One turning vector, and how many ticks it has turned
The counts run from 0 to 458.
[100  73 124 125 167 153 130 102 131 115 108 115 115 181  97 136 138 145
 135 125 109 162  80 139 128 135 105  95  98  99 114  93 129  77 144]
278
[100  74 134 111 136 153 121 113 133 145 118 135 105 202  97 137 101 144
 114 132 109 156  84 126 154 130  86 104 120 104 134 103 115  88 129]
360
[ 92  77 111  89 170 147 127 103 104 139 109 132 114 160 116 138 122 179
 140 106 134 148  69 128 153 140 118  95 110  85 131 150 121 102 123]
428
[ 85  80 158  95 138 143 136 123 118 149 123 118  91 176 123 111  70 155
 113 107 133 161  89 143 139 170 107 102 141  95 124 121 109 110 131]
109
[ 74  88 118 124 156 160 127 115 156 123  99 136 126 183 111 134 117 161
 113 111 103 146  80 141 141 152 101  78 107  94 118 134 143 112 141]
327
[ 67  87 126 108 163 145 138 111 144 116  97 151 103 173 114 123 112 171
 117 104 113 152  89 131 151 143 107  97 122  73 146 142 132 116 122]
374
[ 92  88 118 124 181 139 135 100 136 118  91 137 110 175  90 136 131 161
 136 117 113 158  78 128 150 117  97  94 103  91 146 108 131  93 121]
314
[ 95  54 145  79 147 149 128 112 124 134 110 143 110 176 121 125 113 168
 135 108 108 152  93 112 128 166 131  94 129  89 132 106 120 101 136]
87
[115  66 144  85 164 124 142 102 116 140 111 133  87 165 119 110  95 166
 135 114 122 159  92 115 128 156 124 101 142  93 135  91 106  96 118]
122
[ 84  83 122  95 150 146 102 113 126 156 118 127 129 168 115 131  97 174
 122 124 117 136  63 115 138 160  98  89 127  92  98 137 119 104 144]
441
[108  63 144 101 154 156 126 101 109 143 113 107  98 163 117 121 116 150
 146 108 134 160  81 157 120 161 101  87 122  88 119 106 120  88 140]
164
[ 77  77 113  96 157 148 134 122 112 107 124 129 127 185 109 136 127 171
 126 126 102 153  78 110 150 138 122 113 111  80 110 131 120  94 137]
34
[106  98 120 124 185 114 139 105 139 137 104 116 105 155 115 104  77 171
 119 121 129 148  64 119 124 165 117  81 131 130 100  92 118 102 135]
203
[ 94 104 125 124 179 112 134 107 136 134 105 121 101 150 122 100  72 179
 114 117 134 144  70 127 122 163 106  86 146 102 100 116 119 113 134]
179
[ 86  64 126  86 146 150 131 117 102 117 131 130 108 186 111 127 119 168
 129 132 110 160  87 114 140 137 115 116 122  73 118 120 111  89 135]
415
[103  91 126 130 171 118 154 117 123 114 122 102  91 174 106 100  76 151
 112 136 124 167  75 127 127 148 114 110 129 124 100  77 107  94 135]
228
[ 81 104  98 113 162 133 130 118 132 133 118 133 110 180 111 136  86 176
  96 131 127 147  58 119 166 124  93 103 121 100 119 148 118 104 119]
370
[ 89  87 114  97 156 125 136 122 129 133 127 134 106 182 117 120  69 179
  98 132 114 145  70  94 146 149 118 107 143 109 106 124 107 110 125]
66
[104  96  93 129 192 130 136  99 123 127 104 111 108 143 116 122 109 171
 126 124 142 145  55 139 123 136  97  81 117 103  98 127 121  95 132]
208
[106  76 106  92 184 124 137 104 115 129 107 134 111 148 128 120 106 189
 136 112 129 145  69 106 131 155 137  89 129  98 115 123 118 100 123]
124
[ 76  84 123 103 146 139 157 130 133 122 127 127  92 190 125 124  71 157
  91 107 125 166  78 134 156 148 118 107 132 115 135 136 117 120 118]
377
[108  59 110 102 167 141 136 102 117 115 113 117 109 156 126 114 120 177
 141 127 121 149  78 118 103 155 125  89 128  94  91 103 118  85 142]
171
[109  76 138 114 170 137 127  93 121 137 104 125  89 155 108 103 110 164
 141 129 127 152  89 131 113 142  83  94 137  72 114  99 113  85 131]
176
[104 100 122 107 169 117 132 110  97 143 132 107  97 160 112 107  76 168
 118 132 141 159  60 125 141 143 101 112 141 101 103 114  96  89 128]
150
[ 84  74 140  98 155 154 114 106 112 137 115 118 114 158 114 113 116 167
 144 121 120 142  86 133 117 160  96  93 127  66 104 122 119  92 147]
141
[ 95  66 104  99 164 142 139 111 124 109 112 141 120 187 107 146 127 168
 127 127 105 152  77 102 144 131 124 103 107 102 125 114 129  91 130]
10
[104  67 142  86 151 143 125 110  89 139 132 116 103 177 108 123 107 156
 142 129 128 159  85 127 136 145 109 115 131  86 118 100 100  81 138]
116
[ 86  92 108 113 173 133 134 107 159 131  95 153 114 173 114 129  98 181
 112 112 114 144  74 113 148 141 111  83 124 102 136 135 135 118 115]
17
[ 84  91 106 130 175 140 149 122 144 108 114 103 121 179 114 126 103 157
 108 110 114 156  64 134 134 160 133  82 105 134 100 109 136 109 148]
274
[ 95  69 119  88 153 134 146 112 105 122 128 137  87 182 116 123  95 167
 119 136 123 159  85 113 144 124 108 125 141  85 128 118 102  90 116]
68
[ 95  89 112 136 162 133 144 116 146 114 122 106 109 181 121 118  83 156
  97 131 117 155  68 128 120 156 107  94 119 132  84  99 121  97 149]
251
